Each row is where one point has got to under a steady rotation. How many ticks took it there?
The counts run from 0 to 153.
[  2  -8   3   2 -22  15 -18  -9 -11  14  19  -1   4 -14  -7 -17 -16  15
 -21  24  22   2 -14  10  33   5 -18  -2 -16   5  12  14  -7  23  -5 -39
  16 -35  24  -3  13  -2   3 -27  -7  10  30   4   9  -4   6   3   1  -9
  -4  26   3  15 -19  30   6  -4  -1   2 -15 -16 -12 -16  25  25 -29 -19]
123
[  0 -11  13   5 -17  22 -12  10 -12 -19  14  18   3  -2  11  11  -9  12
 -16   9  35  -5  -2   6  13  -2   0 -23  -2  23  23   0   0   8 -34 -51
   0 -26  10  -3  21 -11   1 -10  15   8  29  12   7   6   0  -1  -8 -27
   0  25  16  30   1  24  19 -12  13  16 -26  -6 -11 -18  27  19  -7 -29]
121
[ -5  10   3 -11  -3  17  -8   0  12  10  -5  -3   9  18  11  -2 -24  13
   1  -8   2  -6  -8 -16   9  12 -28  14  -1 -12  23  25  16  -3 -16 -16
   2 -13  12 -11  11  -9 -17   7 -17  15  31   3  10  26  -2   2  -3  21
 -11   3  28  36 -30   0  12 -16  -9   5 -11  23 -10   1  25  44 -42 -31]
78
[ -6  -2  11  12 -10   5   2   2 -12  -3  20  11   8  -5   1   4 -17  14
 -17  22  32   5 -17   4  16  -9 -15  -8 -18   8  26   3  -2  13 -21 -39
  20 -24  15 -13  22 -10 -24 -12  -3  14  37   9  17  -3  -7   0  -9 -20
   0  35  20  19 -12  24  19 -20   4   9 -20  -7 -16  -7  33  11 -19 -18]
122
[ -3  -8  -4  -1  -2   8   5 -19 -14   7   1   0  -6   1  -7   9  -6 -15
 -20   8  15  11  -9  22  17   3  -4 -12   9  38  21  -1  13   1   6 -25
   6 -42  32 -22  18   2  -1  -9   7 -16  22  19  11  18 -21   7  -5  13
 -10  30  29  16  -7   9  10 -19   5  32 -21 -11  -3   5   9  30 -19 -21]
61
[-12   0 -18 -16 -31   8  -7   3   5 -12   0   7  24  22  -6   5 -18  11
 -24   7  17 -18  -7   2   1  10  -2  -7  13   7  26  11  21  -4 -14 -41
  10 -26   9 -16   7 -16  -1  15   8   7   5  12   5   8 -11  -1  -2 -16
  -9   1  20  55 -15  -1  25 -21   3   2   1  27 -19  -4   1  23  -9 -33]
3
[ -4 -13  -4   1 -18  11  13  -9   5   6  16  11  -4  22 -22  10 -12 -11
  -4  -8  -5   2 -18  13  16   1 -16   4  18  11  25   4   4  -6   2 -27
  12 -33  21 -10  12 -14 -10  16   3 -10  31   9  11  29 -13  -4   4 -12
 -13  14  29  22 -18   3  13  -7  10   8 -14   6 -24   7  11  47 -31 -21]
66
[-17  15 -29 -12 -21  26 -13 -13   2 -22   6  -4  13 -12  18  10 -21   2
 -21  26  23   7   2   9  -4  13  -7  -9   4  10   7  12  -8  -1 -33 -39
  -6 -15   6  10  -3  10  -1  18  -4 -11  21  -4  24  15  19   5   0  11
   9  12  17   6 -21 -16  -1 -22  25  -5 -29  10  -2 -16  18  35 -32 -33]
23
[ -9  -7 -11 -11 -27  18 -15  -2  -3  -2  -4  11  14  21 -12   5 -19   3
 -39  19   5 -16 -11   1  18  23 -13 -18  24   8  18  15  26   1  -4 -30
  -4 -25   8  -3   7 -17   2  -5  12 -11   4  24  -1  12 -12  -6  15   1
  -5  -8  17  52 -21  13  14 -14   5  14  -8  29  -8  -2  -2  34 -25 -22]
2
[ -3   3 -18 -15 -16  12 -16  -5   4 -28  -3 -18   6  -4  10 -14 -15   2
 -28  45  14   7 -10  26  -2  14 -11  -7   2  10  20 -11 -11   5 -26 -28
  10 -14   9   5  20  15  -5 -16 -12 -14  28  -3  11   7  -2  -2 -12  27
 -12   2  11   4  -9 -22   4 -31   9  20 -19  10 -11 -25  16  33  -6 -20]
20
[ -5 -17 -10  -2  -8  23 -15 -13   3  17   0  -2  14   9 -20  18 -20   6
 -14   4   5  -2 -10  -1   9  10 -15  12  10   1  18  34  29   3  -8 -45
  -5 -15  10 -27   9 -33 -10  17 -10   4  26  16   7  13   4 -11  12  -5
  -9   9  17  52 -27  10   8 -10  -9   8  -4  15  -7  10  23  23 -26 -18]
152
[ -1  -5 -16 -15 -19  18 -21  -3   8  -4  -3 -20  11   2   3  12  -6  -5
 -14  22  29  -3   8  15  -8   4  -4 -21   2   9  24 -25 -17  -2 -20 -26
   1 -15  12   4   9  17   4   6   7 -18  46 -12   3   7   0  -8 -17  18
   0   5  14  21 -11 -11   4 -25  38  21  -7   8 -13  -9  26   9  -3 -30]
28
[ -2  -3  -4 -12 -17  10  -8   5  -7 -20   7  -3 -10   8   1 -25 -15  12
 -20  32  -5 -10 -18  12  13  17 -26 -14   3  -3  24   1   0  12 -18 -37
  11 -15  -3  12  34 -17 -12 -16 -12  -3  20  11   0  17 -10  -1 -11  10
 -20  -3  -2  20 -29   4   0 -23   2  13 -24  10 -15 -18  22  57 -22 -25]
13
[ -5  14 -18  -1 -18   0  -7   0   9 -27   5 -12  14  -2  19 -15 -10  12
 -22  13  18   1   6   6   1  26  -9 -17  -6  12  23   2  -1  10 -30 -37
  -5 -16  -1   3  24  16  -9  -9  -3   8  25   9  13  12  -8  10 -22  15
  -9  10   3  16 -17  -8  -1 -31  11  19 -33   2 -11 -19  32  46 -16 -44]
16
[-10   6 -20  -7 -20   9  -2   8   5   1  -9   3  13  27  -1  -8 -21  16
 -12  -3  17 -10  -5  -2   6  24  -8  -1  -3  11  32   8  27   4 -21 -34
  22 -23   9 -20  -1  -4  -4   5   0  10  25  25   9  10 -16   4   2  -6
 -17  13  21  41 -30   3   3 -26   5  -3   4  21 -11 -12  14  26 -14 -36]
4
[  6 -10 -12  -6 -14   4   5  -3  -6  -2  11   2   1  24  -5   9 -12 -11
  -9   0   2  -8 -10  12  11  17  -9   4  14  25  23   2   5  -9  -4 -31
  15 -50  25 -17  15  -5  -2  12  13 -26  37  15  14  27 -25  -6 -12  -1
 -22  15  30   8  -2  -5   7 -13   5  23  -9   5 -17   8   6  45 -12 -35]
65
[ -4  -9   7   5 -29  16  -7  -9  -1 -19   5 -12  23  -4   4   3  -5  11
 -11  22  22  10 -15   8  17  -7  -2  -4  12  21  28 -13 -18  14 -22 -47
   9 -28  35  -7  22   3  -1 -13   8  -2  26   5   2  -5   4 -10 -17 -26
  -1  17  17  12   1  -1  25  -7   3  24 -12 -12 -15  -8  12  33  -8 -32]
125
[  6 -11   5  -5  -5  20  -7   6  -7 -20   5   2   1   9   2   2 -18   9
 -14  42  16  -4 -19  -5  16  -9  -6 -15  -6  10  30 -15  -8   3 -13 -49
  30 -26  17  -2  10   1   5 -19  -4   2  23  13   7   2  -9  -8   0 -16
 -16  23  13  28   3  19  25 -18  15  -5  -1  14  -9 -25  13   6 -18 -20]
118
[ -1 -11  -4 -23   9  27  -8  -6   9  26  -1  -2  25   7  -3  12 -13 -13
 -18  17  -4 -15 -19  -7  13  10  -2  -5   5   8  20  -1   6   0   8 -17
 -17 -33  10  -7  -4   3   7  -7  -4 -12  39  17  -4  29   4  -5   6  23
  -5   7  20  36   1  14  25  -1  23  31  -3  21 -26  20  25  27 -22 -23]
143
[-15  -7 -37  -5 -24   2 -22 -10   4 -21  -6 -17  25   1 -15   2 -25   7
 -35  30  12  22 -10  16   2  11 -17   4  -4  20  10  16  11  11 -15 -31
  11 -19   1 -10  13  -6 -17   3 -13   7  24   5  24  -8 -14   6  -2  13
  -8  14  12  22 -20 -19  -3 -31   8  26  -6   4  -4  -8  20  16   2 -29]
93
[  9 -18  -8  10  -6  10 -35 -22   6  14   8   0   9   8 -18   2  -8   8
 -16  37  19   2 -16   0  15  28 -19  -6   1  -2  10   8  -6   7  -3 -39
   5 -28  10   7  -1  17  -1  -4  -7   2  33  -5  -5 -16  19  -5  19   3
  11   8   0  39 -16  31  -3 -11  22  12 -12   7  -7   6  40  16 -22 -28]
38
[-10  -3   3 -10 -12  22 -20 -23  -3  16  -7   1  13   6 -11   6 -25  15
 -14   3   3  11  -6   3  14  29  -2  -3  11  13  19  38  38   5 -22 -50
  -3 -30  10 -21   9 -20 -13   4 -14   2  17  13   2  -4   3   1  -1   3
  -8   0   6  43 -20   9   1 -11  -3  27  -9  10   7  10  21  22 -11 -15]
153
[ -5   5  -9   4 -12  22 -12  -6  -2  15  12   1  -5  -5 -10   6 -14  -6
 -26  10   6   9 -30   8  14   8   2  -5 -10  35  22   1   5  16   2 -38
   2 -39  19 -13   4  -4   7  -9  -3 -27  25  24  12  18 -24  -3 -28   6
 -25  30  17   5  13   2  16  -2  16  26 -11  -6  -8  -3   1  29 -21 -16]
57
[ -5  11   4 -17  -8  14 -11  -4  12 -24  -1   8  20  12  25   5 -13  11
 -16   0  -6 -17 -11  -1  16  28  -1   2  23   4  22  16   8  -7 -18 -32
 -18 -32  23   9   3   9  -2   4  -3  -8  16  17  -2  23   2  -4   4  10
  -9 -14  27  41  -5  -1  23 -16  -9  26 -22  30  -3   8   4  48 -14 -30]
76
[  8 -10  -6   7 -22  18 -11   3  -5 -11   7   4  14  -4  -4  -2 -12  12
 -24  32  11  -7 -22 -19  17   5  -9  -5  -8   0  13   8  -3  16  -9 -53
  22 -16  20  -5  -2   9   6 -17   6   1  31   9   6   0   6  -7  12 -14
 -11  27  -3  30 -10  26  23  -6  15 -14 -15   9 -12 -28   8  24 -41 -29]
119
[ -4 -10  -3 -11 -19  -1  11  -9  19  12  15  -3  25  29 -18  -5 -14  -3
 -19   2   2  -4 -15   6  10  15 -19  23  14  -1  21  10   5  10  10 -16
   3 -36  35 -13   8  10 -10  10  -6   3  25  11  -3  16 -15   3  -3   3
  -6   4  28  36  -5   4  24 -14   0  12   2  10 -26  13  13  50 -33 -32]
70
[-21   1 -27   0 -21  12  -6   6  17 -27  -9 -15  32   1  -9  20 -18  12
 -17   2   6  16  -6  -9   7  13  -5 -11 -15  17  15   8   4   3 -26 -37
  10 -12 -10 -19   2 -18 -12  -2 -12   1  31  12  22   8  -5   2  -7  11
  -4  15   8  33 -17 -20   9 -29  24   2  -2  13  -4 -17  23  25 -14 -38]
89
[  3   3   4  19  -4  21 -25  -5  16  13  11   9   5  -9   3  18 -17  13
  -2  16  30  25 -19   0  -2  -2   1   5  -7  18  39  16  14  15 -16 -41
  -1 -14   6 -18   9   4   3  -1  -9  12  24  -2  17   4  -1  -2 -17 -23
  -6  27  27  28   6  15  22 -16  -3  20 -21  10  -3   8  27  17 -18 -17]
48
[ -3   2  17 -13  -2  12   0 -13   8  -7  -7   1  -8  29   4  -3 -16   5
  -4   7   0   7  -7  12  11   3 -14   5  21   0  38   1   5 -14  -7 -16
   7 -31  25 -19  15   9 -23  -2  -6  -9  32   4  -2  22  -8  -7  -2   1
 -13   0  34  28 -15  -6  13 -22  -9  22  -8  19  -6  12  21  45 -14 -21]
73
[-11 -24  -2 -14 -14  26 -13 -20   8   6 -13  -6  12   6 -24  17 -26  -5
 -15  24  -1   6 -26  -4  14   4 -12   1  22   8  21  11  20  -2   1 -31
   1 -20  26 -17  -5  -6  -7  -3  -4  -8  21  11  -6  10  13  -4  17  -3
 -10   6  21  53 -25   0  28  -2 -10  18   4  22  -2  18  13  16 -34   0]
148
[  8 -21   2   4  -1  16 -10 -20  11  10   7   6   6  23 -22   3 -20   4
  -6  35  10   5 -18   4   3   8 -15  -2  -2   4  10  -1 -13  -2  -8 -38
  19 -26  -2  -3   3  13 -18   2  -9   6  49  -4  13 -12   8  -6  10  -9
   6  16  14  41 -13  27   2 -16  27  11   0   6 -10   4  49   9 -18 -26]
37
[ -2 -11 -11 -15 -10   9 -21  -9  -7  -9  10  -3  21  10  -3   9 -14 -12
 -27  46  14 -13   2  18   2  -1  -7 -12  14  12  10 -13 -17  -8 -10 -34
   4 -37  11  14   8   9  -4   6   3  -8  41   1  18  -1   3 -10  22   8
   7  16  20  32  -3   5  13 -27  17  27  -7  18  -9   0  24  -7   4 -23]
32
[-13   7 -10 -15  -4  26  -8 -25  11  18  -7  -7  34   8  -2  18 -28   4
  -4   7  21   8  -9  -3  -6  11   6   2  11  11  25  28  18  -7 -12 -25
  -7 -26  25 -27  -9   7  10  12   1  -8  24   5   3  20  13  -4  -3   6
  -8  19  32  43 -11  -2  21  -6   8  16  -4  16   0  20  23  18 -18 -25]
145
[  3 -23  -6 -19   0  18 -11 -11  -8  22 -16 -10  -5  21 -16  10 -24 -10
 -11  25  -4   7  -9   5  13  -7 -14  -2  16   4  41   4  13 -10  -3 -24
   2 -29  24 -15   6  -6  -6 -16  -5  -8  36  15  -8  24   0 -11  10  15
 -15  11  22  41 -24   6  19  -7   0  34  -2  16  -3  15  25  16 -18 -12]
147
[ -5   3   8  -3 -17  32 -26 -14 -10   7   3  11  -6  -2  19   1 -26  14
 -24  31  37  10  -7   5  25   5 -17 -20  14   1  27  10  10  -4 -23 -50
  13 -18  26   1   2   9  11 -13   7   3  20   1   0  -4  12  -3  -2  -9
 -13  21  20  20 -14  21   9 -10   4   3 -30   7  18 -15  11  15 -29 -12]
116
[ -5 -15   5 -10 -10  10   0 -14  -1 -17  28   6  11  -7   3   8 -13   5
 -17  30  12   6 -26  13  17 -11  -5  15   8  20   8   7 -13  -1 -22 -40
   2 -35  19  -1  24  -4 -12   3  -3   0  22  -4  26   7  20  -3  -4 -22
   2  18  37   2   4   2  18 -12  -5  26 -24  -1 -25  -1  18  31  -5 -18]
129
[  5  24 -10   1 -11  29 -31  -6  13  -4  -3  19 -20  17  21 -13 -25   1
 -14  25  30  -4  -9  15  -2  21 -11 -15   9  11  35  -3  12   2 -26 -36
   5 -16  -2   6   1  13  15   4  12  -4  20  -6  13   3  -3  -9 -12  -4
  -5  10  20  19  -6  11  -2 -28  28   6 -25  19   3 -10  20  18 -22 -27]
109
